In the data rows, zero lies at 4.5, halfway between 4 and 5.
In each game, the first row plays the second. By how much does the first row win? 15 means about a draw, 30 a big win and 0 a big loss. Wins can go round in a circle. Each row has two weighted sums of its numbers, A and B, taken from their middle values. A row wins by its A times the other's B, less its B times the other's A.
array([4., 5., 5., 6., 3., 3., 3., 6., 2., 5.])
array([3., 8., 4., 5., 3., 0., 0., 7., 1., 5.]): 16
array([7., 7., 1., 4., 8., 6., 5., 3., 4., 2.])
array([4., 4., 5., 2., 5., 5., 5., 4., 7., 4.]): 14
array([4., 5., 5., 6., 3., 3., 4., 5., 3., 6.])
array([4., 5., 5., 6., 3., 3., 3., 5., 3., 6.]): 11
array([6., 5., 3., 4., 5., 6., 5., 4., 5., 3.])
array([4., 4., 5., 7., 5., 5., 4., 6., 3., 5.]): 15
array([3., 6., 4., 6., 4., 2., 1., 7., 2., 5.])
array([7., 7., 2., 4., 9., 3., 4., 3., 4., 2.]): 7
array([4., 5., 6., 3., 6., 3., 4., 5., 6., 5.])
array([5., 4., 5., 2., 5., 6., 6., 4., 7., 4.]): 21
array([8., 8., 0., 5., 9., 6., 4., 3., 3., 1.])
array([4., 4., 5., 2., 5., 5., 5., 4., 7., 4.]): 14
array([5., 3., 5., 2., 5., 6., 6., 4., 6., 4.])
array([4., 4., 5., 7., 3., 4., 4., 5., 3., 6.]): 21
array([4., 3., 5., 6., 3., 4., 5., 4., 4., 6.])
array([7., 7., 2., 4., 9., 5., 4., 3., 4., 2.]): 4
array([3., 7., 4., 6., 3., 0., 0., 7., 2., 5.])
array([4., 4., 4., 7., 5., 4., 3., 6., 3., 5.]): 9
array([5., 6., 3., 4., 5., 5., 4., 4., 4., 3.])
array([4., 4., 5., 7., 4., 4., 4., 6., 3., 5.]): 19
array([4., 5., 4., 6., 3., 2., 3., 5., 3., 5.])
array([6., 7., 1., 5., 6., 5., 4., 4., 3., 2.]): 10
array([5., 3., 5., 8., 5., 7., 6., 5., 3., 5.])
array([4., 3., 5., 7., 4., 5., 5., 5., 3., 6.]): 14
array([4., 6., 4., 6., 4., 2., 2., 7., 2., 5.])
array([1., 0., 9., 0., 1., 5., 6., 5., 9., 7.]): 13
array([4., 4., 5., 6., 3., 3., 4., 5., 3., 6.])
array([3., 9., 4., 5., 3., 0., 0., 8., 1., 4.]): 18
array([4., 3., 5., 6., 3., 4., 5., 5., 4., 6.])
array([5., 4., 5., 2., 5., 6., 6., 4., 6., 4.]): 20
array([3., 6., 4., 6., 4., 2., 1., 7., 2., 4.])
array([4., 6., 4., 6., 3., 2., 2., 6., 2., 5.]): 19
array([5., 4., 5., 3., 5., 5., 5., 4., 6., 4.])
array([4., 5., 4., 7., 4., 3., 3., 6., 2., 5.]): 15
array([6., 7., 2., 4., 6., 5., 4., 4., 4., 2.])
array([6., 7., 2., 4., 8., 4., 4., 4., 5., 3.]): 10
array([4., 3., 6., 2., 5., 6., 6., 4., 7., 4.])
array([4., 4., 5., 7., 3., 4., 4., 5., 3., 6.]): 18
array([6., 5., 3., 3., 6., 6., 5., 4., 5., 3.])
array([5., 5., 4., 3., 6., 4., 4., 4., 6., 4.]): 12
array([4., 4., 5., 4., 3., 4., 5., 4., 4., 5.])
array([4., 5., 6., 3., 6., 4., 4., 5., 7., 5.]): 14
array([5., 4., 5., 3., 6., 6., 5., 4., 6., 4.])
array([4., 5., 4., 7., 4., 4., 3., 6., 2., 5.]): 23
array([5., 3., 5., 3., 4., 6., 6., 4., 6., 4.])
array([4., 5., 4., 5., 3., 3., 4., 4., 3., 5.]): 22
array([4., 2., 6., 4., 2., 6., 7., 4., 5., 6.])
array([4., 6., 4., 5., 3., 2., 3., 5., 3., 5.]): 16
array([5., 5., 5., 3., 6., 4., 4., 4., 6., 4.])
array([5., 4., 4., 3., 6., 6., 6., 4., 6., 3.]): 16
array([4., 2., 6., 7., 3., 5., 6., 4., 4., 6.])
array([4., 5., 5., 6., 3., 3., 4., 5., 3., 6.]): 18
array([4., 3., 5., 7., 3., 5., 6., 5., 4., 6.])
array([4., 1., 7., 2., 3., 7., 7., 3., 7., 5.]): 12
array([5., 3., 5., 8., 4., 7., 6., 5., 4., 6.])
array([6., 6., 3., 4., 8., 5., 4., 4., 5., 3.]): 22
array([4., 5., 4., 5., 3., 4., 5., 4., 4., 5.])
array([4., 7., 4., 5., 3., 1., 1., 6., 2., 5.]): 12
array([5., 5., 4., 3., 6., 5., 5., 4., 6., 4.])
array([6., 6., 3., 3., 7., 6., 5., 4., 5., 3.]): 20
array([4., 5., 5., 5., 3., 3., 4., 5., 3., 5.])
array([6., 5., 3., 4., 5., 6., 5., 4., 5., 3.]): 14
array([6., 6., 3., 4., 8., 4., 4., 4., 5., 3.])
array([4., 2., 7., 1., 3., 6., 7., 4., 7., 5.]): 20
array([5., 5., 4., 4., 7., 3., 4., 4., 6., 4.])
array([4., 5., 5., 6., 3., 3., 4., 5., 3., 6.]): 11
array([4., 5., 4., 7., 4., 4., 3., 6., 3., 5.])
array([6., 7., 2., 4., 5., 4., 4., 4., 3., 3.]): 14
array([5., 4., 5., 3., 6., 5., 5., 4., 6., 4.])
array([4., 2., 7., 2., 3., 7., 7., 4., 7., 5.]): 15
array([4., 2., 6., 4., 2., 6., 7., 3., 6., 6.])
array([4., 6., 4., 5., 3., 2., 3., 5., 3., 5.]): 16
array([6., 6., 2., 4., 6., 6., 5., 4., 4., 3.])
array([5., 3., 5., 3., 4., 6., 6., 4., 6., 4.]): 11
array([4., 4., 5., 6., 3., 3., 4., 5., 3., 6.])
array([5., 4., 5., 3., 6., 5., 5., 4., 6., 4.]): 14
array([4., 4., 5., 7., 4., 4., 4., 6., 3., 5.])
array([4., 2., 6., 3., 3., 6., 7., 3., 6., 6.]): 11
array([3., 6., 4., 6., 4., 2., 1., 7., 2., 4.])
array([8., 8., 0., 5., 9., 6., 5., 3., 4., 1.]): 12
array([4., 3., 5., 7., 3., 5., 5., 5., 4., 6.])
array([5., 1., 6., 8., 4., 8., 8., 4., 5., 7.]): 23
array([4., 3., 6., 7., 3., 5., 6., 4., 4., 6.])
array([6., 5., 3., 3., 7., 6., 5., 4., 5., 3.]): 14
array([4., 5., 4., 7., 4., 3., 3., 6., 2., 5.])
array([6., 6., 2., 4., 6., 6., 5., 4., 4., 3.]): 11
array([4., 5., 4., 7., 4., 3., 3., 6., 2., 5.])
array([5., 5., 4., 4., 4., 5., 5., 4., 4., 4.]): 11
array([4., 5., 4., 7., 4., 4., 3., 6., 3., 5.])
array([5., 6., 3., 5., 4., 4., 4., 4., 3., 4.]): 10
array([4., 2., 5., 8., 4., 6., 6., 4., 4., 6.])
array([4., 6., 4., 6., 3., 1., 1., 6., 2., 5.]): 13
array([7., 7., 1., 4., 7., 6., 4., 4., 3., 2.])
array([7., 7., 2., 4., 9., 3., 4., 3., 4., 2.]): 7
array([4., 5., 5., 5., 3., 3., 4., 4., 4., 5.])
array([5., 3., 5., 2., 5., 6., 6., 4., 6., 4.]): 10
array([4., 4., 6., 2., 5., 6., 5., 4., 7., 4.])
array([4., 2., 6., 2., 4., 7., 7., 4., 7., 5.]): 13
array([3., 4., 7., 3., 5., 4., 4., 5., 7., 5.])
array([5., 5., 3., 4., 5., 5., 5., 4., 4., 3.]): 15
array([6., 6., 2., 4., 6., 6., 5., 4., 4., 3.])
array([5., 6., 3., 5., 4., 3., 4., 4., 3., 4.]): 17
array([4., 5., 5., 6., 3., 3., 3., 6., 3., 5.])
array([7., 8., 0., 5., 8., 6., 4., 3., 3., 1.]): 13
array([5., 4., 4., 3., 4., 6., 6., 4., 5., 4.])
array([3., 4., 7., 3., 5., 3., 3., 5., 7., 5.]): 14
array([6., 6., 3., 4., 7., 5., 5., 4., 5., 3.])
array([6., 7., 2., 4., 8., 4., 4., 4., 5., 3.]): 13
array([4., 4., 6., 3., 5., 4., 5., 5., 7., 5.])
array([3., 6., 4., 6., 4., 3., 2., 7., 2., 4.]): 5
array([4., 4., 6., 2., 5., 5., 5., 4., 7., 5.])
array([4., 3., 6., 5., 2., 4., 6., 4., 4., 6.]): 15
array([4., 2., 5., 8., 4., 6., 6., 5., 4., 6.])
array([4., 3., 6., 2., 4., 7., 6., 4., 7., 4.]): 13
array([8., 8., 0., 5., 9., 5., 4., 3., 4., 1.])
array([6., 6., 3., 4., 6., 6., 5., 4., 4., 3.]): 23
array([6., 7., 2., 4., 6., 5., 4., 4., 3., 3.])
array([4., 5., 4., 5., 3., 3., 4., 5., 3., 5.]): 20
array([4., 5., 5., 7., 4., 3., 3., 6., 3., 5.])
array([4., 6., 4., 6., 3., 1., 2., 6., 2., 5.]): 12
array([4., 5., 4., 6., 4., 3., 2., 6., 2., 5.])
array([4., 5., 5., 6., 3., 3., 3., 6., 3., 5.]): 22
array([4., 4., 5., 5., 3., 4., 5., 4., 4., 5.])
array([4., 3., 6., 5., 2., 5., 6., 4., 5., 6.]): 19
array([4., 4., 5., 7., 3., 3., 4., 5., 3., 6.])
array([6., 6., 3., 4., 8., 4., 4., 4., 5., 3.]): 20
